One turn sends every row of this set to another row. A few are shown first. Where does it send the rows asked after them?
J534: [ 17.6  45.5  20.0  -6.9 -21.4  11.3 -32.5  -5.8 -22.0  -1.4  24.3 -30.1
   9.1  37.3]
J752: [-18.4   3.3  16.3  13.4  -7.9  -8.6 -16.6  -4.4  51.0   4.8  12.5 -19.5
   9.7 -24.9]
J587: [ 19.0  40.4  -7.7 -35.5 -49.2  40.7  -0.4  19.0 -12.0   0.1  14.4  10.4
 -22.3  14.2]
J837: [ 17.6  43.5  -7.6 -37.5 -46.8  38.5   1.0  11.9 -18.9   3.6  15.8  20.3
  -6.3   4.3]
J313: [ 12.6  34.4  -6.7 -37.0 -54.3  30.1   3.3  12.6 -23.6   4.8   4.7   6.9
 -27.0   0.2]
J160: [-32.3  -1.7   3.2 -11.9 -14.0  -3.0 -15.2  -8.4  16.7   9.0  24.3  16.0
   0.9  55.9]
J49: [  5.2  -0.5   7.3  19.1  21.2  32.5  18.4  -0.4  -7.0   3.4   9.8   7.7
   9.3 -51.4]
J151: [ 14.4  36.4  21.2  -6.7 -27.9   4.9 -27.0  -5.6 -30.2  -1.0  12.3 -41.0
 -12.5  30.6]
J127: [ 34.0  10.3 -32.1  19.8 -35.6  20.0   8.9  44.1   6.1  -8.3  10.9  25.1
   1.4 -19.8]
J850: [-12.4  19.9   7.8   1.8   6.4   6.2  28.7  -3.7 -36.2  18.4  19.4  50.6
 -12.8  18.5]
J884: [ 20.7  42.3  19.9  -7.1 -24.0  18.8 -30.4   1.6 -14.7  -5.2  20.7 -41.0
  -6.2  34.1]
J23: [  4.4   4.3   4.5  17.5   8.0  22.4  21.7   4.7   2.0   4.2  -8.0   7.4
  -7.9 -59.3]
J793: [ 34.0  10.7  -3.9  50.4 -10.5  -7.3 -24.8  27.0   2.9 -14.7  18.9 -23.5
  16.9  13.5]
J407: [  2.3  13.7  13.4  20.9  16.5  17.8  24.1   0.4  -7.4  10.0   9.0  13.7
   1.4 -56.1]
J228: [ -8.4  20.0   8.6  -6.4   6.3  19.1  29.4  -6.3 -43.8  15.4   3.5  40.4
 -22.7  11.4]
J45: [-13.6  19.3  -4.3  -0.2  23.7  16.6  29.6  -7.1 -38.6  11.0  16.7  34.7
 -18.9  19.0]
J179: [-16.8  -7.2   8.1  19.7  -9.8 -12.2 -20.6   0.0  51.2  -0.1  -1.4 -23.3
   0.3  -9.2]
J701: [ 36.8  10.3 -30.0  21.2 -34.0  25.0  12.9  49.6   0.2 -10.0   9.8  19.1
 -15.2  -7.3]
J699: [ 28.5   0.9 -31.7  20.0 -43.7  10.9  12.3  45.0  -1.8  -6.8   0.7  14.5
 -20.1 -18.0]
J295: [-23.8  -0.9  -4.5   6.3   0.9  -0.5 -14.0  -4.5  56.2  -1.8   9.6 -24.0
  -0.1 -14.5]
J602: [ -9.4   7.2   0.6  -0.8  11.2  22.8  26.2  -3.0 -40.1  13.5  19.7  47.4
  -6.4  22.2]
J894: [-32.9   9.7  11.4  -6.7 -17.5 -19.6 -12.5  -8.4  21.0  14.1  22.8  17.2
  -5.0  49.0]
J70: [ 29.2   3.0  -3.7  50.5 -17.4 -14.2 -18.4  26.2  -8.3 -12.5   7.7 -33.2
  -4.6  11.9]
J506: [-29.1   8.5  12.0  -4.1 -11.8 -15.8 -13.0 -11.7   4.5  10.6   9.8   9.3
 -14.6  61.2]
J236: [-34.3   6.0  -8.1  -4.9  -1.7 -11.9  -6.9  -8.2  17.3   6.8  21.4  10.3
 -12.9  56.8]
J135: [ -2.9  12.8  -1.6  10.6  26.7  28.2  22.9  -3.8  -0.4   2.3   5.8  -0.1
  -5.2 -53.2]
J385: [-18.0  -8.9  10.1   7.9  -4.3   7.1 -22.3  -6.4  49.5  -0.2  13.9 -23.6
  15.8 -16.0]
J50: [ 38.9  11.7  -2.0  49.6  -9.3   3.6 -18.9  32.2  -1.5 -15.7  15.7 -31.8
   0.9  12.8]

J884 goes to J50
J894 goes to J752
J313 goes to J151
And these:
J295 goes to J135
J602 goes to J160
J23 goes to J228
J534 goes to J793

One turn sends every row of this set to another row. A few are shown first. Where does it send the rows asked after them?
J335: [  5.0 -29.7  -1.0  -3.1   3.1 -36.5 -23.9  38.3  17.0   4.1  -0.9 -16.6]
J96: [ -4.4  16.2  26.6 -22.7  26.2 -10.9 -17.0  -6.2  -1.7 -11.3  52.2   5.0]
J287: [  1.1  24.1  19.8 -19.5  29.0 -25.0  -5.9   2.2  -0.5   5.2  45.2   5.1]
J729: [-42.1 -28.4  -5.5   5.3  -8.4  13.9 -24.8 -25.6 -18.4  11.6  -4.6  28.5]
J724: [ 14.6  20.4  -5.6  -8.2  -7.8 -37.2   3.3  33.3 -18.5  22.8  -5.2  28.6]
J839: [ 16.7  15.2   6.1   3.5  19.3  25.4 -12.4  33.9 -21.5 -28.9  42.9  29.7]
J22: [-38.8 -35.7 -15.6 -11.1   9.5  -5.0 -34.7 -17.8 -12.6 -19.1 -16.0   4.4]
J309: [  5.3  11.7  -9.2  -4.5  38.3  18.2   0.4 -29.5  11.9 -32.2  10.2 -17.3]
J441: [ 14.0  -6.8   1.7  24.9 -36.9  23.8 -11.2  -9.4  -0.9   2.7  51.6  10.5]
J526: [ 24.9 -20.4 -25.0   6.9 -18.3 -20.7  -9.2  45.5 -11.0 -37.4   7.0   6.5]
J574: [ -3.8 -29.9  29.9   0.7  32.2 -35.5   1.3 -15.0 -24.3  11.3   9.6   4.9]
J299: [ 25.8  36.2  16.3 -22.0  14.9   6.2 -18.7  -9.5 -41.6  -9.8 -12.0  20.0]
J264: [-18.8 -23.6  11.2  34.7   6.4   4.2  -7.4  24.3  11.2 -52.6   3.7  -2.8]
J999: [ 21.4   7.5  15.2  -8.3 -14.9 -23.9  35.9 -19.2   1.1  -4.0  13.5  -7.8]
J447: [ 22.0  21.0  -8.8  -9.6 -31.2 -18.9 -20.2   8.1  22.8  19.9  13.9 -15.6]
J488: [-36.8 -12.1   5.0   5.6 -13.5  48.0   1.2  -5.9  -4.5  -0.1   3.2  35.0]
J87: [-20.9 -20.8 -20.3  19.4   4.4 -18.2   6.7 -14.2  27.7  14.2  33.7   4.8]
J30: [  1.3  10.9 -41.8   4.6  19.9  -3.8 -47.8  12.3  -1.5  15.6 -16.3  10.6]
J419: [ 22.6   2.8  32.4   8.2 -15.7  37.8  11.0  -4.0  17.4   5.7  10.8 -14.4]
J690: [ -8.3  12.9  -6.7  10.6  43.9   9.2  15.0  -0.1 -26.7   5.1   1.3  46.2]
J881: [  9.8 -11.4  18.3  -8.1 -23.8 -25.2  33.6 -20.1   3.6 -15.3  23.8  -1.6]
J239: [ 18.0  17.9  22.1 -12.6  32.5  22.4 -32.2  38.6   2.6  -9.8   2.0  -9.3]
J500: [-23.1  -5.5  25.1  47.0   6.2  32.7 -26.6 -16.7 -11.6 -13.6  12.2  14.4]
J64: [ 15.5  -0.7 -34.0  17.3 -22.0  11.3  24.2  10.4  13.6  -2.8 -26.2  10.7]
J950: [ 24.1  -4.2 -12.3  16.7 -12.7   0.3 -43.1 -17.0 -51.2   9.4   1.8  24.2]
J548: [ 18.7  -4.9  20.5  15.9 -12.7   6.5   0.4  -1.7 -33.9  36.7 -27.7  24.0]
J2: [-16.0 -19.9   3.9  31.1  22.6  -7.8 -31.7   5.6 -28.5 -41.5 -26.5   6.2]
J377: [  9.2   8.6  -7.7 -10.6 -12.7 -31.9 -17.4  40.6 -23.1  14.2  -7.5  37.8]
J340: [ 16.6 -28.6  -2.0   0.3  12.5 -25.9 -10.1 -27.7 -31.1 -40.0  23.6  -7.4]
J100: [ 20.7   9.3  -9.5  -6.8 -49.3  -8.0 -24.6   7.6  21.2   9.4   6.7  -9.6]
J550: [-26.8 -24.3 -18.6 -18.0   7.4  14.4 -17.6  15.9   5.8 -45.8 -19.0  -3.3]
J970: [-15.9  -1.4   7.2  44.9  -6.1  32.0 -26.6  36.9  -0.3 -20.8  -5.5  22.2]
J512: [ 32.2  45.9   9.4 -20.7  13.2  -1.5 -13.0  -8.9 -26.0   3.0  -9.4   5.7]
J883: [-24.5  -3.4  -2.8  -9.2  -2.7  47.2   1.0  24.4   5.9 -33.6  -8.4  20.0]
J792: [-16.9 -28.3   1.5  49.9 -18.7  -0.5 -30.8 -20.2 -13.2 -11.7 -15.9   0.9]

J96 goes to J377
J883 goes to J550
And these:
J500 goes to J970
J526 goes to J340
J419 goes to J239
J690 goes to J64
J724 goes to J999

One turn sends every row of this set to another row. A few are shown first. Where does it send the rows asked after them?
J141: [ 57.0  20.9   4.7  67.2 -36.9 -56.2  27.1  68.8  -7.0  34.1  19.5 -16.2
  13.3 -45.6 -74.8  30.4 -41.0  -0.6 -18.7  -2.0 -68.4  59.6 -34.8  21.4
  20.4  -7.5]
J430: [ 21.1  57.8  -7.9  52.4 -48.1   0.9  35.2  35.1   1.3 -43.2 -13.1  25.8
 -33.1  11.9 -33.5  16.6 -23.2 -36.8 -21.8 -29.2  17.4  35.0 -29.8 -17.1
 -17.9  14.9]
J562: [ 17.0  41.4  29.3  35.8 -66.9 -21.5  11.1  76.9 -10.7  36.3 -10.2  10.3
 -35.1 -41.3 -41.0  15.1 -17.8  -4.3 -10.4  17.7 -27.4  60.1 -35.1  16.8
  34.6  38.8]
J13: [ 42.9  35.3  21.1  61.9 -49.6 -43.8  17.1  78.3  -7.0  40.9   8.0  22.3
  -1.8 -63.0 -59.9   9.6 -49.3 -21.7  -7.8  15.9 -46.3  72.3 -27.4  16.1
  11.5  25.9]
J529: [ 22.1  64.9   6.7  70.6 -47.3 -21.7  33.5  14.0  12.5 -24.8 -33.4  27.2
 -16.2   9.8 -23.6 -14.2 -60.7 -44.9   3.4  -7.1  11.0  32.3 -29.4 -19.5
 -10.9   5.8]
J681: [ 36.1  52.1  13.4  66.1 -48.0 -25.7  21.5  65.9  -2.2   7.7  -0.3  51.5
 -10.0 -49.5 -48.1  -2.6 -55.8 -49.6  -7.1   5.8 -12.9  69.3 -20.0  -3.4
 -18.4  35.5]
J551: [ 30.3  59.4  27.9  26.3 -45.8  -8.6  40.4  46.1   2.8  23.0  -0.5  13.9
 -17.9 -57.4 -17.8   5.9 -48.6 -43.7 -21.6 -14.4  24.6  47.3 -22.7 -32.2
  13.9  27.7]
J945: [-12.4  26.0   7.2  31.2 -58.0 -29.1  57.3  13.0  37.6 -14.5  -5.1  46.3
   2.3  10.3 -46.9  -2.7 -11.6  -3.3 -12.3 -15.5 -79.7  50.5 -21.8 -12.8
  13.3 -30.9]
J946: [ 50.4  45.7  -4.7  39.0 -23.0 -16.5  62.8  18.9   6.2 -11.0  12.8 -29.3
   2.1 -17.2 -34.7  33.5 -40.5 -27.3 -38.9 -53.6  10.4  22.1 -31.2 -35.7
   8.2 -23.9]
J518: [ 24.3  43.2  36.8  56.7 -60.7 -48.8  14.2  49.5   2.0  50.3 -25.4  -1.7
 -11.6 -34.3 -37.0  -8.0 -53.4  -4.8   9.1  32.0 -41.3  50.6 -36.4  15.3
  43.1  14.7]
J203: [ 36.4  40.0 -22.9  57.9 -35.9 -13.9  45.3  26.5   0.3 -43.8  -1.0 -17.1
 -16.9  27.9 -50.6  40.5 -14.8 -10.6 -32.4 -46.5  -9.9  21.6 -38.2  -7.9
  -3.8 -20.1]
J908: [-16.4  26.4  18.7  26.4 -64.2 -30.4  50.3  23.5  35.2   2.2  -7.1  52.0
  -1.4  -3.4 -45.3  -7.8 -12.5  -1.7  -8.0  -2.2 -83.3  58.1 -21.0  -7.5
  20.7 -18.9]
J274: [ 57.7  38.7 -26.2  81.7 -22.4 -32.8  47.3  33.0   3.3 -37.5  14.1   5.4
  10.9  -0.7 -65.4  27.6 -47.6 -35.1 -26.5 -41.4 -23.5  39.0 -28.5 -10.3
 -29.5 -22.3]
J424: [ 10.8  59.0  18.0  42.0 -63.8  -2.7  17.7  60.5  -4.3  -2.8 -18.3  39.6
 -41.5 -22.8 -28.6   4.7 -25.2 -33.3 -10.0   2.5   9.1  54.1 -27.5  -4.6
   1.6  44.9]
J896: [-11.0  22.8   9.9  30.2 -58.2 -32.7  55.7  16.6  35.7  -6.2  -3.4  40.0
   4.1   6.8 -49.3  -0.1 -10.4   2.7 -12.0 -12.3 -87.0  51.2 -22.7  -8.5
  20.3 -32.0]
J478: [ 47.8  32.6  24.1  26.3 -37.8 -35.0  43.8  51.2  -3.1  50.8  16.6 -42.7
   1.3 -57.7 -41.0  33.0 -36.2  -1.0 -30.6 -17.3 -25.6  41.4 -35.5  -9.1
  50.1  -6.2]
J594: [-13.1  22.5  15.5  28.0 -61.7 -32.9  52.2  21.6  35.0   1.7  -4.0  43.1
   2.2  -1.1 -48.8  -3.0 -10.7   3.6  -9.4  -5.5 -88.8  55.2 -22.5  -5.9
  23.7 -26.0]
J81: [-15.2  29.4  10.9  29.7 -60.4 -25.6  54.8  14.8  37.3 -14.0  -8.0  54.5
  -0.6   7.4 -43.5  -7.2 -13.7  -8.2  -9.8 -12.2 -74.1  53.2 -19.9 -14.8
  10.5 -23.8]
J696: [ 32.7  24.0  14.7  40.7 -54.5 -36.4  21.9  68.7 -11.2  35.6   2.5 -32.3
 -18.2 -24.6 -58.2  38.8  -9.7  21.3 -21.0   0.8 -54.6  46.8 -42.8  25.9
  48.7   3.3]
J36: [-17.6  30.0  16.1  28.0 -63.5 -25.9  51.4  20.2  36.8  -5.6  -9.2  57.6
  -3.0   0.5 -43.5  -9.9 -13.9  -7.9  -7.3  -5.2 -75.7  56.9 -19.4 -11.8
  14.1 -17.3]
J714: [ 37.9  59.8   6.8  34.6 -33.3  -5.5  54.1  25.8   6.8 -10.2   3.1   4.3
 -10.6 -30.5 -21.6  15.1 -47.4 -47.3 -29.9 -40.0  31.8  32.1 -24.0 -43.0
  -1.9   5.2]
J97: [ 45.9  31.7  -6.3  73.8 -32.9 -53.2  42.3  12.4   7.9  -3.9 -12.0 -46.1
   9.1  20.2 -53.0  21.8 -45.2   6.0 -11.4 -20.7 -45.1  18.7 -44.1   4.7
  26.0 -44.2]
J168: [ 37.5  49.2 -12.0  77.5 -33.2 -33.7  46.0   0.7  12.6 -36.8 -21.7 -11.5
  -1.2  31.3 -39.3   7.9 -53.7 -24.2  -9.0 -29.1  -9.8  16.6 -36.0 -15.6
  -5.1 -30.7]
J513: [ 15.7  60.9  30.5  60.1 -60.8 -29.8  17.9  38.1   6.1  18.0 -35.6  31.4
 -21.9 -22.9 -22.9 -22.5 -61.1 -35.0  11.8  23.6  -4.7  49.2 -29.2  -3.8
  12.9  28.7]
J291: [ 43.6  53.4 -10.3  75.8 -34.0 -21.0  36.2  42.4   3.6 -31.2   2.0  43.7
  -3.3 -18.3 -50.7   6.7 -55.4 -56.1 -16.1 -23.5  -1.1  52.8 -21.0 -16.3
 -38.5  11.1]
J217: [ 39.2  27.9  18.2  63.7 -46.7 -60.1  27.3  37.3   1.5  39.1 -13.9 -41.7
   3.8 -12.8 -52.0  14.0 -44.6  15.7  -2.3  10.1 -62.0  35.6 -44.5  20.0
  49.8 -22.2]
J432: [ 64.6  21.9 -19.0  76.9 -22.8 -50.4  43.0  45.4  -2.0  -4.9  22.5 -24.1
  19.6 -14.3 -77.8  39.9 -40.2  -7.6 -27.6 -31.1 -57.0  42.1 -35.5   8.7
   0.1 -31.6]
J40: [ 55.1  32.3   3.2  35.1 -25.5 -32.0  57.5  31.8   1.7  19.4  19.9 -52.2
   8.0 -31.2 -44.3  42.8 -34.8  -4.0 -39.4 -42.2 -17.1  26.2 -36.5 -19.3
  34.3 -29.0]
J742: [ 35.9  46.8  35.9  21.7 -48.0 -23.4  35.6  58.2  -2.2  53.0   5.9  -9.2
 -11.5 -71.4 -27.8  14.2 -43.3 -20.2 -22.2  -3.0  -4.4  51.6 -28.2 -16.0
  39.2  21.8]
J557: [ 42.5  23.3 -11.5  51.8 -38.6 -33.2  38.3  43.9  -6.0  -5.0   7.6 -46.6
  -9.3   9.3 -62.1  50.9  -7.3  17.9 -31.9 -31.6 -45.9  28.2 -44.8  13.1
  29.3 -26.5]

J217 goes to J518
J141 goes to J13
J478 goes to J742
And these:
J81 goes to J945
J696 goes to J562

